Y: rows in several groups, each row roughly a mix of its group's directions:
Y (113 x 11):
[[-19  18   6   4 -28  39  27  22  -9   5  21]
 [ 37  -6  17  14  23 -36 -22 -10   1   7 -21]
 [-28  -1  28 -12  -8  17  28 -11   4 -20  38]
 [  7   0 -10  -5 -38  39  23   4 -17 -13  25]
 [ -7   9  12 -12 -17  37  22   9   4 -34  31]
 [-12  11   9  20   8  23  46  -2   1 -35  -9]
 [ -6  25  18  25   8  39   4  14 -30  21   1]
 [ 30   1 -11  17  40  -4 -37  18  -3  13  -4]
 [ -1   0  -6 -11  10 -49 -21  -3  33  -3 -25]
 [-17  -2  33  -7   4  26  17   9  -4 -28  39]
 [-20  15  28   1 -18  36  17   4  -4 -37  13]
 [ 10  -9   4   9  51 -29 -31  -4   5  11  -9]
 [  1  -2 -55  -7  -7  18  17  14   1  22  19]
 [  9 -35   4   8  31  20  11  -6 -20 -36  16]
 [-16 -13  14  -7 -36  30  35 -22  -7 -12   5]
 [ 18  12 -43   5 -12 -10  29   0 -17  -6 -33]
 [-14 -34  25   9  18  -3 -33 -17   9  20  24]
 [-37  -7  19 -18 -26 -10  22 -24  22 -17  11]
 [ 24 -32  22  -5  16   9  28 -29  17 -12  19]
 [ 12  -3 -31  -3   5 -25 -19   8  51  -1  -7]
 [ 26  -6  11  -3   1 -33 -13 -39  15 -14 -28]
 [-20 -29 -18 -13 -19   7   1 -49  12 -14   2]
 [  0  30  24  14 -30  10  37 -11   6 -25  -6]
 [ 12  -7 -30   9   4   8 -20  -3 -26  49  -5]
 [-15 -11 -22   5  37   4   5  19 -26  37  11]
 [-12   0  36  12 -13  36  27 -25   8 -19  -2]
 [ 13   7 -10 -15   4 -51 -33   6  12  -7  18]
 [ 16   6  31  13  36  -8 -21  35  -4  17   5]
 [ 42   4 -22  19   6  25  10   1 -22  20 -24]
 [  0 -25  28 -33  29  17   9   9 -10  27 -15]
 [ 17 -12 -37   6   9  -9  -8  -3  -9  28 -43]
 [ 19  28 -20   2  -7 -18  11   9 -11  22 -46]
 [-18   5  -8  -4 -21  36  43   8  -2 -13  23]
 [  1 -21 -42   9  16   5   1  -8 -24  29 -29]
 [-20 -21   0  -3  -8  22  49 -25 -14  12   4]
 [-15  21  31 -13 -23 -32  -2 -20  29 -11  10]
 [  2   3 -13   7  27  -7  17 -10  -3  -3 -58]
 [-38   4  24   3  23  13  -4  17  -7 -21 -36]
 [ 33 -11 -19   7  36 -15 -34   7  -4  11 -19]
 [  8  -6  -2  -7  36  -7 -32  32  -9  34  -8]
 [ 15   5  26   1  18  15  15   6   9 -52  19]
 [ 10 -23  12  11  26  23 -16 -17  -2 -15  44]
 [-13  19  39   0 -10 -30  -2  10  24 -31  14]
 [-18  -9  -9  10  12  31  45  13  12 -21 -18]
 [-22 -13 -38  -1   3  28  35  -5  -8 -26   2]
 [-35  25  20   4  -6 -31 -22 -15  16  11 -20]
 [  4  -1 -28  20  12   7 -31   7 -30  23 -32]
 [ 35   1 -24   6  12 -18 -20  38   2   6 -24]
 [ -2  30  15  -6 -12 -34  -6  30   9 -25  26]
 [  5  31  49   1  -4  -2  -7  25  12  -9  24]
 [ -3  17  19  18 -14  15 -17   3 -14 -50  21]
 [ 10 -18 -38   8  19  12   6   5 -14  38 -27]
 [-10   6  44 -24  -3  -6   7   8  16 -18  39]
 [ -6 -13 -40 -12  -7   7  -3  32  15   0  39]
 [-19  22  10 -21 -54   4   5   7  -8 -18  -3]
 [ -5  -8  -9 -43 -21 -30  16 -20  -5 -14 -24]
 [-28  -5  35 -11 -28  17   2 -33   0 -22   5]
 [  8 -14 -32  -2 -13 -14 -16  -9 -15  46 -23]
 [-14   4   9  16   0  43  31   3 -32  21   8]
 [-27  11  -4   0   3   2  10  25   7 -28  49]
 [ 13 -30 -38 -14  -8  22 -12  -9  16 -10  32]
 [-29  12  -4 -14 -30  -3  43  -3   6  -5  27]
 [ 14   1  28   1  22   6 -21  36  -1  -3  40]
 [ 38  11  24  13  -3  -5  -1 -20 -15 -10 -42]
 [ -2 -12  -7 -14 -16  39  27 -10 -24  16  31]
 [  1  20  21   7  -3 -36 -37  -6  15 -14 -27]
 [ 34   9  -4  -2   5 -12 -38  28  -2  33   4]
 [ 14  -5 -32  -8  -3  41  26  22 -25  -7   0]
 [-24   6  33  -4 -29  17  17 -12   5 -26  29]
 [ 11 -10 -42   5   3 -12   1  -8  -3  28 -43]
 [-11 -15 -33  27  27  20  14  15 -13 -13 -28]
 [ 14 -25 -12   8  11  13  12 -37  -1  33 -30]
 [ -2   8 -22  10  -6  -4 -16 -10  -7  34 -50]
 [ 33   1   0  19  37  -8 -31  11 -10  11 -24]
 [ 14  14   0  -8  -8 -54 -28 -12  13   9 -15]
 [  3 -10  52  -4  21   2 -21 -21  22 -12  -2]
 [-13 -13  -4  10 -21  50  21   5 -17  13  23]
 [ -3   4  12  -2 -22 -17  10 -47  22 -29 -15]
 [  1  -3  -4  15  -6  51  15  24 -19   7  25]
 [-19  11  10 -14 -27 -32  15 -12  25  -6 -35]
 [ 25  27 -17   7  11 -15 -30  28  -9  15 -28]
 [-22   7  19  14   0  34   4  19   0  -5  46]
 [ 26 -16 -39  10  10   8 -12   4 -28  15 -31]
 [ 19   9 -11  10  28 -27 -21  32  -4  18 -29]
 [ 22  -5 -48   4  12  10 -14  30  -3  25  -8]
 [-34  10  -1 -21 -17 -41  11  -4  26   1 -18]
 [  2 -12   5   5 -10 -11  -1 -47   6  14 -44]
 [ 31   5 -13   9  22  -1 -29  21 -30  16 -25]
 [ -9 -22 -47 -10  23 -23 -14  -6  -4  11 -22]
 [ 27  20  39  -4  24  -2  -5  25   8 -29   6]
 [  1 -17  -8  -8  -3  38  43   3  -7  -7  31]
 [-13 -22 -29   1 -20  10  24 -42   1 -21  -4]
 [-10  -3  21 -17   6 -27 -41  -2  23  -2  31]
 [ 17  21   4 -10 -11 -32 -45  13  -2  15 -20]
 [  6 -17 -34   4  12  17  16   1  -6  51  -7]
 [-12  10   8  -7 -22  23  12   9 -13 -15  53]
 [  5   6 -17  -7  10 -52 -32   5   4  21 -10]
 [ -7  -2   4  -7 -12 -35 -42  -2   8  37  14]
 [-21 -32 -38  -9  -8   8  -3 -31  -5  21 -17]
 [-13 -12   9  14  13  50  32   5  -8 -19   9]
 [ -5   9  31 -26 -11   2   4  20   0 -29  41]
 [ 15  21 -12  -7   8 -45 -32  15  23  -9  -1]
 [  5   5 -16 -15  -1 -42 -26  29  26 -16  12]
 [-14  24  43  -5 -13 -14 -19   3  13 -21  29]
 [ 15 -21 -34  15  16  26  11  -2 -15  34 -18]
 [ -7  -6  22  21   0  12  17 -34  15 -30  33]
 [ -2  -6  11  16  14  42  11  21 -12 -24  34]
 [ 19   4 -15  27   3   1 -25  -9  -4   9 -51]
 [-21  19 -16  24 -17  21  -3  13 -23 -30  29]
 [-18   8  29  -5 -35  25  15   0 -10 -25  28]
 [ 39 -11 -25  17  33   4 -12   3  -6  22 -22]
 [-12 -14 -22   5   6  47  29   8 -24  16   3]
 [ 18  -3  -2  -2  34  33  18  32 -13 -26   3]]
which group is each row in? (one row of each group first):
[-22  -7  22  -6 -26  18  32 -13   2 -22  34]	C
[ 10  -8 -32  -4   6  -5 -19   4 -24  43 -27]	S
[-24   0   6  10 -24   2  22 -47  12  -5 -26]	J

[-17  -9 -41  -1  -1  24  10  29 -23  23  14]	J
[ 16  31  22  18 -33   5  33   1  -1 -23   9]	J
[ -2   6 -41   2 -11   4  -6   7 -18  50  -5]	S
[ -6 -18 -51  18   6  19  24  -5 -19   7 -13]	S
[ 12   6  22 -12  28  10   0  20  11 -46  23]	J
[-10  -3  27   3  20  15   2  17   2   0  55]	S
[ 18   3 -33   0  20 -39 -10   5  -7  11 -35]	J
[ -2  25  32 -10 -10  -5   4   2  22 -42  26]	J
[ -9  -1  13  -8 -15  40  23   3 -17 -20  38]	S
[-12   8  -7  -5 -20  24  30   1   3 -41  31]	J
[-18   1  44  -8 -14 -27  -2 -16  18 -30  -7]	C
